Here are some points, one per row:
array([-24, -38,   2, -18, -45, -79,  48,  33, -78, -10, -70,  -2, -57,  25,  -7, -13,  60,   7,  86, -35,  38, -86,  -6,  42,   3,  11,  66,   7,  32, -29, -23, -23,  37, -13, -74, -20,  -8,  29, -25,  10, -30])
array([-31,  38, -11,  21, -87,  31,  17,  21, 123, -48,  44,  10, -73, -33, -32,  35,  27,  24,   0, -57, -21,  15, -38,  69, -53,  20, -62,   8, -27, -43,  -1,  55,  -6,   3, -62,  23,  20,   8, -14,  14, -80])
array([ 51,  -3, -84, -10,  26,  35, -22,  48, -13,  42,  42,  17,  47, -45,  77,   2,  15, -27,   1,   8,  12,   6,  19,  51, -88,  62,  47, -42,  25, -31,   4, -43, -33,  13, -11,  39,   3, -59,   2, -26, -46])
array([  37,   39,   17,  -15,  -31,   20,   64,  -30,    3,   42,   31,  -67,  -32,  -28,   58,  -11,  -15,   43,   30,   43,   11,  -26,   28,  -19,   10,   17,   70,   21,   -3, -114,  -32,   77,   55,   84,   62,  -12,   28,   73,    7,  -75,   32])
array([-31,  19,  33, -14,  18, -32,  20, -52, -45, -25,  53,  21, -48,  52,  38,  45,  10,  49, -80,  73,   5,  -2,  48,  65,  -1,  -5,  23,  40, -39,  24, -34, -17,  51,  -5,  34,  11, -44,  -4,   4,  60,  -8])
array([ -72,  -94,  -21,   44,  -58,   65,  -63,  -11,  -66,   -3,  116,    4,   38,  -37,   28,   10,    7,  -80,  -85,  -30,  -36,   15,  -40,  -23,   19,   -3, -124,   11,  -69,   17,   23,   12,   28,   -8,   58,  -54,    1,  -40,  -45,   -3,  -39])
array([ -22,  -62, -106,   47,  -39,    0,  -23,  -39,   14,  -46,   -6,   10,   38,   29,  -20,  -24,    5,   83,  -21,   -6,   76,   22,  -80,  -75,   -5,  -13,   -6,   94,   -1,   58,    8,  -60,   18,   37,  -65,  -25,   23,  -21,  -12,   15,   66])
array([ -68,  -18,   72,   21,  -17,   -8,   25,  -22,    5,   -6, -110,  -19,    7,   58,    4,   23,  -29,   -3,  -41,   57,   35,   28,  -41,   -9,   -6,    5,  -30,  -72,   97,  -34,  -20,    6,  -42,  -22,   38,  -35,    5,  -47,  -41,   19,    6])
array([  0,   3, -48,  -4,  -8, -83, -32,  39,  49,  -3,   1, -83, -31,  23,  55, -40, -64, -63, -15, -71,   9, -22, -31, -10,  29,  18,   2,   8,  35,  11,  -9, -24, -35,  28,  18,  46, -56, -25,  20,  -2,  69])
array([-16,  13,  -6,  26,  91,  38,  20, -62, -26, -12,  54,  24, -43,   2, -72, -69,  25, -49,   8, -47,  43,  14, -51,  19,  79,  -3, -96, -22,   6,  15, -36,  37, -19, -70,  78,  29,   3,  14, -64, -43,  -7])
array([  29,  -52,   19,   30,  -31,  -38,    6,   19,   22,   21,   15,   52,   41,   -4,   15,   -4,   -8,  -30,   20,   12,   43,  -13,   10,   55,  -45, -127,  -18,   21,   21,  -34,   18,   19,    0,   -6,   -4,   26,  -83,   67,  -34,   26,   -8])
array([-59,  67, -30,  22,  34, -21,  -5,   0, -15,  -7, -65,  37,  -5, -23,  20, -14, -46,  72,  -8,  -8,  41, -13,  -7,   9,  13, -96,  47, -80,  13,  56,  44, -35, -26, -92,   1,  -4,  40, -32, -45,  -4, -46])
array([  2,  -8,  -7,  14, -45, -43, -57,   6,  -9, -10,  11,   8,  10,  30, -30, -13, -55, -20,  33,   1,  -6,  20,  -8,  24,  -2,  45,  61, -25, -14,  48,   2, -19, -10,  32,  11,  53, -44,   5, -23, -12,  -6])
array([ -7,  12, -46,  11,  30, -36,  -2,   8, -13,  42, -74, -60,  16, -59,  20,  -8,  37,   4,  47, -42,  -3,   5,  57,  87, -40,  -1,  28,  12,  29,  21,  31,  26,  54,  46, -10, -72,  12,  69,  27,  -2,  -8])
array([-40,  70, -59, -84,  31,  40,  52,  70,  11,  -7,  37,  39, -38,  35, -85,  61,   9, -35, -43, -62,   0,  -6,  88, -59, -28,  28,  34, -44, -11,   1,  -5, -59,  -2, -13,  -3,   1,   7,  39,   5, -29,   2])
array([-13,  53,  -9, -67,  -9,   9,  -5, -71,  24, -40, -31,  24,  47,  -3, 126, -27, -26, -54,  -2, -19, -57, -20,   1,  -6,  67,  67, -66, -44, -34, -25, -20, -41, -75,  63, -42,  -1,  11,  10,   6,  17,  -5])
array([ 33,   8,  17,  79,  71,  31,   2, -27,  42, -36, -64, -18,  31, -16, -20,  23, -21, -15, -12,  -6,  11,  -9,  10, -22, -61,  45,  57,  34, -48,   0,  10,  25, -24, -32,  -4,  -1, -54, -25, -18, -12,  35])
array([-83,  49,  28,  75, -62,  66,  54, -62,  91,  31, 109, -41, -23, -17, -26,  31, -43,   7,  45,   9, -21,  -8,  -2,  39, -77, -12, -11,  16,  33,  -5, -49, -52,  -7,  43, -35,  15,  19, -11,  88, -20, -30])
array([ 17, -38,  20, -21,   5,   9,  22,  62,  51, -40,   8,   2,  56,  12,  -8,  -4, -18, -41,  62,   0,  41, -44, -11,  11,  43, -25,  35, -29,   6,  35,  -5,  48,  40,  39,  22,  -9,  14, -91,  32,  -8,  27])
array([ 60,   7,  15, -15, -29,  12,   2,  18, -96,  47, -32,  43,  40, -92, -51,   6, -53,  76, -11, -36, -44,  52,  30, -15, -12,  -8,   2, -42,  38, -16,  -7,  44,  34, -24,  -1,  31, -40, -20,  23,  12,  67])
array([ -9,  26,  43, -33, -31,  23,   7,  22,  14,  38,  -8,  48,  14, -13, -58, -30,   6,  14,  42,  50, -17,   5, -15,   3, -46, -16,  30,  57, -26,  10,  28, -94,  10, -16,  54, -66,   6,  -5, -25,  59,  37])
array([  38,  -11,   39,  -28,   23,   -4,   41,   17,   62,   19,  -51,   26,   10,   -4,   43,   21,   21,   33,  -18,   15,  -42,   10,  -33,  -15,   54,  -55,    0,   75,   41,   49, -127,   45,   21,   48,   13,  -66,    2,   65,   -2,   27,  -91])
array([ 33, -32,  15, -79,  40, -42, -13, -21, -63,  61, -24,  28,  21, -11,  -6,  44, -45,  54,  71, -29, -11,  -6, -16, -77, -50,  10, -56,  -1, -28,  -1,  -4,  64,  26, -22,  37,  31,  27,  -7,   6,  13, -10])
array([-17,  12, -25,  34,  12,  28,  66,  96, -56, -62,   3, -40,  18,  36,  24, -16,   1,  20,   0,  43,  23,  78,  55,   4, -25, -25, -28,  48, -51,  51, -88,  22,  38,   1,  29, 104, -52,  29,  41,  59, -45])
array([ -7,  49, -28,  46,  18, -17, -22,  16,  17,  56, -16, -46,  43,   0, -30,  33, -35,  10,   3,  28,  68,  27,  32,   5, -22,  20, -76,  11, -14, -12, -25, -79,  60, -88, -57, -11,  -3, -52, -17, -65, -29])
array([ 18,  10,  67, -60, -23,  36, -36,  38, -22,  45, -72, -70,  -1,  39,  -8,  -4,  40,  38, -16, -41, -13, -41,  37,  35,  81, -11,  70,  98,  -2, -24,  43,  67, -41,  83,  40,  31,  37,  32,   3,  53,   6])
array([  6, -30,  17,  -3,   1,  21,  23, -11,   6, -80,  37, -88, -25,  42, -11,  69,  37,  -4,   9,  -8,   6,  72, -22,  33,  -9, -73,  41, -28, -73,  -7,  -6, -46, -50, -27, -21, -30,   7,   5,  46,  13,  22])
array([  13,  -40,   19,  -18,  -14,  -29,  -54,  -15,  -40,    5,    7,   46,    3,  -49,   41,   31,    6,   33,   29,   41,   47,   -4,   86,  -41,   71,   67,   21,   53,   69,   -8,    4,   35,  -16, -110,   44,  -18,   22,   11,   22,  -17,   53])
array([   3,  -15,  -16,  -17,    8,   20,    8,  -97,   66,  -10,   -7,   35,    8,   35,    6, -100,   42,   12,  -39,  -29,  -91,   19,  -16,  -72,   37,   16,  -17,   57,   18,   13,   36,   20,   70,  -57,   11,  -12,   44,  -70,  -48,  -71,  -46])
array([ 45,  -4,   3,  22,  23, -54,   9,  -8, -11, -26, -29,  18, -54,   4, -71,  11, -22, -95,  -9, 100, -64, -50,  66,  28,  22, -38, -26,  -1, -16,   4, -47,  52, -70,  20,  24, -51,  68, -34, -28,  -3,  27])
array([-24, -94,  -4, -50,  95,  47, -48,  25, -35,  74,  61,  -9, -57,  14, -53, -60, -72,   6,  54,  44, -11,  66, -19,  -7,  20,   2, -13, -65, -26, -60, 115,  22, -57,   2, -74, -32,  -9, -20, -14, -76,  89])
array([ 42,  -5, -23,  13,  16,  26,  -9, -65,  48,  -4, -14, -25,  -1, -12, -17,  65,  15,   4,   6,  -5, -79, -29, -19, -12,  24,  10,  30, -28,  17, -28,  74, -41,  30,   5, -10,  24,   8,  11, -59,  91, -57])
array([ 20,  58,  29,  30,  21,  37, -58,  36, -36, -32,  14,  95,  33,  92,  65,  12,  26,  -4, -39, -14, -60, -39, -66,  -9, -13,  14, -54, -65,  -1, -63,  19, -28, -33,  28, -31,   6,  64,  60,  53,  -9,  23])
array([ 22,  -1,  37,  47,  29, -77,  -5,   0, -17, -22,   2, -18,   9, -57, -75, -41,   3, -44, -23,   1,  54,  -4,   2, -46, -20,  -5,  36,   8,  13,  -8,  50,  -3,  14,  27, -21,  11, -48, -21,  87,  20, -64])
array([ 53, -39,   1, -56, -37,   8, -18,  21, -13,   2, -10, -38, -20, -48,  -7, -25,  35,  16, -76,  45,  36, -79, -57,   7,  -3,  26,  -2, -18,   2,  96,  34, -23,  19, -17,  -5,   6, -42,  51,  63, -60,  31])
array([  1,  50,  31,  10, -26, -39, -13,  -3,   6,   1,  36,  37, -23,  26,  67, -19, 126, -38,  -6, -26, -23,  50,  12, -71,  36,  39, -12, -75, -12,  33,   3,  13, -62,  19, -44,  30,  13,   5, -21,  28,  61])
These points spread out most along one direction. Take the direction at right angles to it along which they spread out most. Go by this last direction. Where along it does each point below lie, from 0 to 99? 50 is the average, and the first point above lies past it. One standard deviation of the points above along it is 16.
array([  1,  50,  31,  10, -26, -39, -13,  -3,   6,   1,  36,  37, -23,  26,  67, -19, 126, -38,  -6, -26, -23,  50,  12, -71,  36,  39, -12, -75, -12,  33,   3,  13, -62,  19, -44,  30,  13,   5, -21,  28,  61]) 50
array([ -7,  12, -46,  11,  30, -36,  -2,   8, -13,  42, -74, -60,  16, -59,  20,  -8,  37,   4,  47, -42,  -3,   5,  57,  87, -40,  -1,  28,  12,  29,  21,  31,  26,  54,  46, -10, -72,  12,  69,  27,  -2,  -8]) 52
array([ 22,  -1,  37,  47,  29, -77,  -5,   0, -17, -22,   2, -18,   9, -57, -75, -41,   3, -44, -23,   1,  54,  -4,   2, -46, -20,  -5,  36,   8,  13,  -8,  50,  -3,  14,  27, -21,  11, -48, -21,  87,  20, -64]) 52
array([  38,  -11,   39,  -28,   23,   -4,   41,   17,   62,   19,  -51,   26,   10,   -4,   43,   21,   21,   33,  -18,   15,  -42,   10,  -33,  -15,   54,  -55,    0,   75,   41,   49, -127,   45,   21,   48,   13,  -66,    2,   65,   -2,   27,  -91]) 34
array([  2,  -8,  -7,  14, -45, -43, -57,   6,  -9, -10,  11,   8,  10,  30, -30, -13, -55, -20,  33,   1,  -6,  20,  -8,  24,  -2,  45,  61, -25, -14,  48,   2, -19, -10,  32,  11,  53, -44,   5, -23, -12,  -6]) 53
array([-31,  19,  33, -14,  18, -32,  20, -52, -45, -25,  53,  21, -48,  52,  38,  45,  10,  49, -80,  73,   5,  -2,  48,  65,  -1,  -5,  23,  40, -39,  24, -34, -17,  51,  -5,  34,  11, -44,  -4,   4,  60,  -8]) 36
array([ -9,  26,  43, -33, -31,  23,   7,  22,  14,  38,  -8,  48,  14, -13, -58, -30,   6,  14,  42,  50, -17,   5, -15,   3, -46, -16,  30,  57, -26,  10,  28, -94,  10, -16,  54, -66,   6,  -5, -25,  59,  37]) 52
array([  29,  -52,   19,   30,  -31,  -38,    6,   19,   22,   21,   15,   52,   41,   -4,   15,   -4,   -8,  -30,   20,   12,   43,  -13,   10,   55,  -45, -127,  -18,   21,   21,  -34,   18,   19,    0,   -6,   -4,   26,  -83,   67,  -34,   26,   -8]) 46
array([ -22,  -62, -106,   47,  -39,    0,  -23,  -39,   14,  -46,   -6,   10,   38,   29,  -20,  -24,    5,   83,  -21,   -6,   76,   22,  -80,  -75,   -5,  -13,   -6,   94,   -1,   58,    8,  -60,   18,   37,  -65,  -25,   23,  -21,  -12,   15,   66]) 46
array([ 33,   8,  17,  79,  71,  31,   2, -27,  42, -36, -64, -18,  31, -16, -20,  23, -21, -15, -12,  -6,  11,  -9,  10, -22, -61,  45,  57,  34, -48,   0,  10,  25, -24, -32,  -4,  -1, -54, -25, -18, -12,  35]) 52
array([ 33, -32,  15, -79,  40, -42, -13, -21, -63,  61, -24,  28,  21, -11,  -6,  44, -45,  54,  71, -29, -11,  -6, -16, -77, -50,  10, -56,  -1, -28,  -1,  -4,  64,  26, -22,  37,  31,  27,  -7,   6,  13, -10]) 73
array([  13,  -40,   19,  -18,  -14,  -29,  -54,  -15,  -40,    5,    7,   46,    3,  -49,   41,   31,    6,   33,   29,   41,   47,   -4,   86,  -41,   71,   67,   21,   53,   69,   -8,    4,   35,  -16, -110,   44,  -18,   22,   11,   22,  -17,   53]) 81
array([ -68,  -18,   72,   21,  -17,   -8,   25,  -22,    5,   -6, -110,  -19,    7,   58,    4,   23,  -29,   -3,  -41,   57,   35,   28,  -41,   -9,   -6,    5,  -30,  -72,   97,  -34,  -20,    6,  -42,  -22,   38,  -35,    5,  -47,  -41,   19,    6]) 56
array([  37,   39,   17,  -15,  -31,   20,   64,  -30,    3,   42,   31,  -67,  -32,  -28,   58,  -11,  -15,   43,   30,   43,   11,  -26,   28,  -19,   10,   17,   70,   21,   -3, -114,  -32,   77,   55,   84,   62,  -12,   28,   73,    7,  -75,   32]) 52
